In the data rows, the value 50 means zero.
Here is a table of points, one per row:
tensor([53, 51, 54, 68, 53, 11, 32, 30, 62, 37, 72, 57, 19, 62, 45, 73, 36, 62, 53, 42, 56, 55, 51, 54, 51, 62, 41, 61, 58, 36, 45, 42, 55, 38, 80, 55])
tensor([55, 38, 39, 50, 38, 45, 53, 66, 54, 52, 62, 72, 64, 59, 49, 64, 28, 38, 46, 53, 41, 70, 43, 40, 80, 39, 59, 66, 43, 52, 37, 72, 41, 44, 39, 52])
tensor([41, 46, 51, 54, 62, 60, 58, 52, 68, 48, 48, 54, 64, 58, 51, 31, 40, 81, 61, 51, 60, 53, 80, 57, 42, 40, 29, 21, 54, 42, 31, 68, 66, 54, 41, 56])
tensor([37, 55, 47, 55, 46, 24, 52, 53, 59, 47, 55, 61, 56, 46, 49, 44, 44, 78, 71, 53, 99, 42, 60, 67, 41, 52, 40, 53, 53, 28, 53, 44, 54, 51, 24, 46])
tensor([58, 52, 51, 69, 37, 75, 51, 48, 75, 37, 28, 36, 42, 60, 37, 56, 41, 52, 56, 65, 46, 42, 51, 53, 35, 28, 58, 90, 55, 73, 48, 40, 44, 42, 47, 42])
tensor([67, 47, 55, 35, 53, 60, 17, 52, 27, 53, 54, 41, 43, 58, 63, 60, 48, 47, 51, 19, 47, 46, 72, 45, 35, 65, 30, 53, 63, 76, 57, 44, 18, 26, 43, 48])
tensor([41, 18, 43, 59, 81, 74, 24, 46, 71, 42, 29, 60, 32, 38, 44, 53, 46, 54, 30, 36, 62, 62, 50, 26, 53, 59, 70, 36, 37, 41, 44, 27, 43, 33, 43, 23])
tensor([42, 72, 34, 68, 59, 35, 66, 59, 49, 59, 57, 54, 67, 34, 40, 58, 65, 40, 59, 50, 57, 42, 44, 46, 28, 37, 44, 35, 51, 32, 63, 50, 33, 19, 70, 76])
tensor([45, 50, 56, 36, 52, 44, 70, 53, 26, 42, 50, 59, 35, 57, 53, 66, 39, 73, 88, 33, 53, 74, 50, 44, 53, 47, 70, 27, 43, 63, 36, 38, 51, 55, 56, 43])
tensor([77, 77, 55, 52, 49, 60, 55, 51, 67, 39, 64, 40, 75, 67, 62, 55, 50, 13, 35, 65, 62, 59, 59, 37, 69, 54, 46, 50, 57, 49, 65, 31, 46, 33, 57, 75])
tensor([21, 52, 26, 60, 55, 44, 66, 70, 40, 61, 45, 45, 55, 60, 48, 48, 46, 58, 45, 62, 54, 54, 70, 49, 53, 48, 50, 36, 49, 32, 73, 59, 30, 61, 66, 53])
tensor([82, 40, 47, 30, 41, 40, 76, 49, 58, 13, 49, 36, 39, 55, 55, 40, 52, 33, 30, 34, 37, 53, 47, 72, 36, 51, 56, 44, 48, 67, 50, 48, 37, 37, 45, 40])
tensor([36, 42, 56, 47, 82, 38, 58, 73, 45, 56, 65, 49, 39, 56, 79, 52, 55, 28, 38, 57, 63, 49, 33, 51, 46, 60, 22, 30, 29, 79, 61, 55, 60, 94, 66, 37])
tensor([35, 49, 47, 40, 45, 43, 66, 48, 34, 49, 49, 46, 53, 28, 41, 52, 61, 59, 56, 68, 67, 45, 47, 54, 49, 26, 45, 26, 38, 55, 61, 47, 73, 28, 51, 42])
tensor([75, 40, 69, 76, 17, 92, 41, 44, 42, 44, 50, 38, 28, 52, 59, 56, 65, 44, 44, 44, 73, 50, 25, 53, 58, 72, 68, 50, 74, 40, 51, 35, 23, 42, 56, 34])
tensor([71, 29, 72, 29, 43, 73, 72, 74, 44, 39, 33, 61, 53, 68, 55, 36, 54, 48, 48, 49, 35, 15, 58, 50, 53, 26, 55, 60, 39, 35, 34, 49, 77, 53, 62, 32])
tensor([73, 52, 29, 36, 46, 57, 49, 39, 41, 43, 36, 45, 44, 53, 38, 38, 26, 47, 52, 37, 32, 28, 37, 17, 33, 37, 27, 52, 49, 57, 66, 63, 44, 39, 33, 50])
tensor([42, 59, 28, 41, 45, 38, 33, 56, 69, 57, 65, 44, 58, 30, 68, 56, 57, 64, 57, 43, 47, 64, 73, 61, 44, 84, 28, 54, 45, 49, 37, 54, 21, 53, 71, 59])
tensor([41, 61, 43, 44, 22, 35, 50, 32, 36, 59, 73, 41, 48, 42, 57, 25, 82, 28, 16, 31, 50, 68, 61, 46, 36, 13, 85, 58, 46, 54, 43, 46, 67, 70, 61, 62])
tensor([63, 47, 43, 35, 56, 38, 51, 40, 40, 62, 38, 37, 66, 73, 56, 48, 52, 32, 37, 56, 71, 48, 47, 51, 34, 63, 56, 56, 83, 46, 58, 29, 72, 34, 54, 48])
tensor([31, 40, 63, 53, 41, 33, 42, 67, 84, 43, 40, 46, 47, 39, 28, 42, 56, 50, 86, 49, 52, 35, 57, 64, 50, 39, 50, 32, 65, 37, 54, 53, 65, 67, 41, 31])
tensor([53, 49, 53, 54, 80, 31, 39, 39, 31, 53, 43, 56, 29, 42, 91, 67, 48, 31, 70, 42, 53, 64, 63, 48, 69, 70, 38, 76, 79, 34, 36, 42, 48, 68, 52, 52])
tensor([45, 48, 66, 55, 37, 48, 58, 21, 68, 44, 66, 52, 77, 39, 63, 60, 81, 67, 31, 51, 42, 45, 59, 34, 56, 41, 38, 30, 50, 60, 79, 71, 59, 60, 46, 52])
tensor([40, 57, 35, 55, 54, 65, 46, 39, 51, 53, 33, 55, 56, 60, 57, 57, 30, 51, 45, 48, 25, 75, 52, 77, 66, 26, 61, 53, 46, 43, 37, 57, 48, 55, 59, 47])
tensor([ 6, 55, 47, 61, 46, 59, 57, 56, 48, 58, 59, 36, 53, 42, 47, 54, 65, 56, 21, 56, 44, 20, 74, 63, 48, 75, 44, 34, 61, 37, 52, 47, 39, 59, 23, 56])
tensor([40, 55, 33, 65, 63, 19, 69, 49, 37, 51, 48, 39, 71, 51, 45, 40, 51, 41, 66, 47, 50, 19, 34, 49, 59, 53, 43, 47, 34, 68, 51, 44, 67, 54, 51, 42])
tensor([49, 44, 61, 42, 41, 51, 31, 62, 50, 47, 60, 58, 57, 52, 53, 52, 53, 40, 60, 41, 62, 52, 16, 86, 42, 86, 17, 52, 46, 48, 68, 22, 52, 48, 63, 77])
tensor([35, 64, 48, 57, 52, 53, 36, 97, 51, 42, 52, 60, 58, 43, 41, 37, 42, 64, 39, 68, 42, 56, 42, 41, 38, 50, 39, 51, 36, 49, 46, 96, 80, 68, 50, 62])
tensor([41, 49, 65, 64, 28, 63, 28, 29, 44, 77, 44, 56, 38, 53, 18, 40, 24, 36, 64, 44, 24, 54, 54, 56, 53, 52, 96, 59, 23, 29, 44, 89, 98, 29, 50, 70])
tensor([91, 23, 63, 61, 73, 48, 53, 48, 47, 47, 47, 28, 46, 37, 46, 55, 52, 52, 50, 45, 25, 53, 52, 44, 43, 41, 59, 64, 45, 69, 41, 33, 36, 53, 54, 55])
tensor([65, 62, 73, 35, 39, 62, 54, 53, 63, 41, 37, 46, 48, 69, 54, 41, 73, 47, 60, 48, 33, 55, 43, 48, 25, 31, 52, 57, 48, 48, 45, 52, 38, 53, 47, 51])
tensor([64, 42, 35, 41, 37, 52, 37, 47, 45, 34, 26, 45, 47, 34, 52, 51, 75, 66, 40, 37, 64, 39, 41, 55, 55, 38, 91, 78, 50, 65, 43, 36, 47, 77, 57, 73])
tensor([53, 60, 70, 41, 55, 61, 58, 46, 62, 49, 32, 63, 44, 51, 36, 49, 54, 40, 10, 63, 57, 58, 50, 55, 46, 64, 44, 60, 71, 83, 53, 66, 21, 31, 56, 43])
tensor([28, 52, 50, 51, 47, 68, 45, 45, 38, 60, 51, 79, 57, 26, 39, 43, 15, 50, 67, 62, 53, 44, 58, 38, 41, 48, 38, 55, 49, 51, 42, 54, 68, 69, 50, 57])
tensor([47, 52, 58, 35, 62, 44, 52, 31, 48, 40, 71, 74, 54, 61, 52, 62, 38, 58, 46, 50, 36, 51, 50, 60, 43, 81, 65, 62, 59, 37, 45, 65, 49, 65, 40, 26])
tensor([81, 47, 52, 53, 69, 69, 38, 24, 35, 47, 57, 27, 56, 54, 25, 51, 65, 42, 45, 48, 49, 46, 40, 54, 74, 48, 40, 61, 38, 68, 60, 57, 52, 50, 40, 16])
tensor([46, 61, 50, 46, 63, 49, 69, 55, 66, 84, 72, 43, 34, 52, 59, 45, 23, 66, 47, 43, 37, 61, 24, 42, 67, 58, 68, 59, 60, 41, 53, 49, 27, 21, 48, 63])
tensor([26, 45, 48, 44, 48, 44, 29, 58, 26, 48, 51, 43, 52, 48, 66, 21, 48, 53, 66, 81, 33, 35, 53, 25, 65, 39, 52, 29, 50, 42, 47, 45, 39, 60, 54, 53])
tensor([47, 43, 29, 60, 39, 52, 66, 60, 49, 72, 61, 57, 43, 50, 25, 53, 85, 45, 64, 75, 58, 58, 56, 44, 72, 56, 35, 35, 44, 41, 48, 37, 59, 51, 23, 56])
tensor([58, 76, 59, 46, 44, 42, 52, 43, 49, 71, 30, 62, 56, 39, 52, 68, 35, 66, 50, 53, 52, 59, 25, 46, 62, 41, 48, 47, 30, 43, 42, 45, 53, 57, 30, 45])
These points spread out most along one direction. Take the direction at right angles to it along which they spread out most. Go by this last direction. Where along it does each point below lie, from 0 to 99? 50 is the average, and the first point above lies past it. One standard deviation of the points above along it is 16.
tensor([82, 40, 47, 30, 41, 40, 76, 49, 58, 13, 49, 36, 39, 55, 55, 40, 52, 33, 30, 34, 37, 53, 47, 72, 36, 51, 56, 44, 48, 67, 50, 48, 37, 37, 45, 40]) 48
tensor([31, 40, 63, 53, 41, 33, 42, 67, 84, 43, 40, 46, 47, 39, 28, 42, 56, 50, 86, 49, 52, 35, 57, 64, 50, 39, 50, 32, 65, 37, 54, 53, 65, 67, 41, 31]) 45
tensor([53, 60, 70, 41, 55, 61, 58, 46, 62, 49, 32, 63, 44, 51, 36, 49, 54, 40, 10, 63, 57, 58, 50, 55, 46, 64, 44, 60, 71, 83, 53, 66, 21, 31, 56, 43]) 56
tensor([53, 51, 54, 68, 53, 11, 32, 30, 62, 37, 72, 57, 19, 62, 45, 73, 36, 62, 53, 42, 56, 55, 51, 54, 51, 62, 41, 61, 58, 36, 45, 42, 55, 38, 80, 55]) 66
tensor([41, 49, 65, 64, 28, 63, 28, 29, 44, 77, 44, 56, 38, 53, 18, 40, 24, 36, 64, 44, 24, 54, 54, 56, 53, 52, 96, 59, 23, 29, 44, 89, 98, 29, 50, 70]) 0
tensor([75, 40, 69, 76, 17, 92, 41, 44, 42, 44, 50, 38, 28, 52, 59, 56, 65, 44, 44, 44, 73, 50, 25, 53, 58, 72, 68, 50, 74, 40, 51, 35, 23, 42, 56, 34]) 55
tensor([46, 61, 50, 46, 63, 49, 69, 55, 66, 84, 72, 43, 34, 52, 59, 45, 23, 66, 47, 43, 37, 61, 24, 42, 67, 58, 68, 59, 60, 41, 53, 49, 27, 21, 48, 63]) 55
tensor([26, 45, 48, 44, 48, 44, 29, 58, 26, 48, 51, 43, 52, 48, 66, 21, 48, 53, 66, 81, 33, 35, 53, 25, 65, 39, 52, 29, 50, 42, 47, 45, 39, 60, 54, 53]) 49
tensor([77, 77, 55, 52, 49, 60, 55, 51, 67, 39, 64, 40, 75, 67, 62, 55, 50, 13, 35, 65, 62, 59, 59, 37, 69, 54, 46, 50, 57, 49, 65, 31, 46, 33, 57, 75]) 63
tensor([55, 38, 39, 50, 38, 45, 53, 66, 54, 52, 62, 72, 64, 59, 49, 64, 28, 38, 46, 53, 41, 70, 43, 40, 80, 39, 59, 66, 43, 52, 37, 72, 41, 44, 39, 52]) 38
tensor([40, 55, 33, 65, 63, 19, 69, 49, 37, 51, 48, 39, 71, 51, 45, 40, 51, 41, 66, 47, 50, 19, 34, 49, 59, 53, 43, 47, 34, 68, 51, 44, 67, 54, 51, 42]) 53
tensor([67, 47, 55, 35, 53, 60, 17, 52, 27, 53, 54, 41, 43, 58, 63, 60, 48, 47, 51, 19, 47, 46, 72, 45, 35, 65, 30, 53, 63, 76, 57, 44, 18, 26, 43, 48]) 69
